W = ((86, 147, 107, 161, 63, 130, 218, 91), (59, 167, 112, 83, 73, 145, 131, 81), (110, 100, 234, 98, 191, 107, 183, 125), (237, 216, 139, 166, 154, 120, 163, 109), (68, 177, 206, 132, 203, 82, 132, 138), (126, 97, 191, 105, 41, 170, 92, 128), (157, 145, 176, 58, 135, 186, 203, 77), (241, 149, 171, 129, 189, 176, 193, 127))
The minimum?
Answer: 41
The entry just right of 112 is 83
The entry just right of the smallest entry is 170
The entry just right of 120 is 163
The entry just right of 186: 203
The entry just left of 83 -> 112
The entry just right of 58?
Answer: 135
The entry just right of 157?
Answer: 145
The entry just right of 154: 120
The entry just right of 177?
Answer: 206

A =
[[ 45.3   0.5  10.4 -13.2  23.6  18.0   5.4  -8.4   6.4 -64.0  -8.4   5.4
   64.1]
 [ 37.5   8.0  -4.7   1.6  -8.5  20.0  -2.7   0.0   5.9 -44.5 -32.2  -2.7
   61.7]
 [ 66.8   4.0  30.1 -49.5  56.4  31.0   5.3  11.5   7.3 -47.1  15.8   5.3
   73.1]]
The entry just left of 5.9 -> 0.0
Find the entry just left of 15.8.
A: -47.1
The entry just right of -44.5 is -32.2
Find the entry just left of 61.7.
A: -2.7
Find the centre entry.
A: -2.7
The smallest entry: -64.0
Find the entry just right of 8.0.
A: -4.7
The entry just right of -4.7 is 1.6
Find the entry just right of the smallest entry.
A: -8.4
Find the entry just right of 31.0.
A: 5.3
Find the entry just left of the largest entry.
A: 5.3
The entry just left of 20.0 -> -8.5

[[ 11.1 -26.6  25.4  -4.3   3.8 -49.0  44.1  16.6 -65.1 -21.2  12.4  29.3
  -13.7  24.8]
 [ 19.9 -39.5 -13.5 -29.1  -4.1 -36.8 -22.7 -40.2  64.7  -4.5  13.7  12.6
   -3.5 -11.7]
 [-43.0 -36.5  12.1 -10.7  -3.4 -32.0  35.2  18.1 -75.7  19.7 -25.3 -66.2
   -0.5  34.1]
 [ -1.2  32.9  48.4  -0.3   3.7 -20.4  -6.8 -28.6 -75.4  10.6  -9.4  30.6
   10.7  -6.2]
 [ 12.7 -12.3  31.1   0.5  10.2   2.1 -19.1 -16.0   2.4 -13.0   9.5  45.0
  -30.7   4.7]
 [ 30.8 -46.9  38.5  -7.1  -1.1  26.4 -11.7  -2.8 -27.0  24.1 -19.0  81.0
   11.6 -24.9]]
The entry just right of 16.6 -> -65.1
The entry just left of the smallest entry is 18.1
The entry just right of 10.2: 2.1
The largest entry is 81.0
The entry just right of -43.0 -> -36.5
The entry just left of -20.4: 3.7
The entry just left of 0.5?
Answer: 31.1
The entry just left of 19.7: -75.7

Questions about the row below.
1) Find the entry just left of 117.
2) Find the entry just left of 192.
array([216, 192, 139, 140,  94, 113, 127, 134, 117, 108, 119,  80, 125,
        52])
1) 134
2) 216
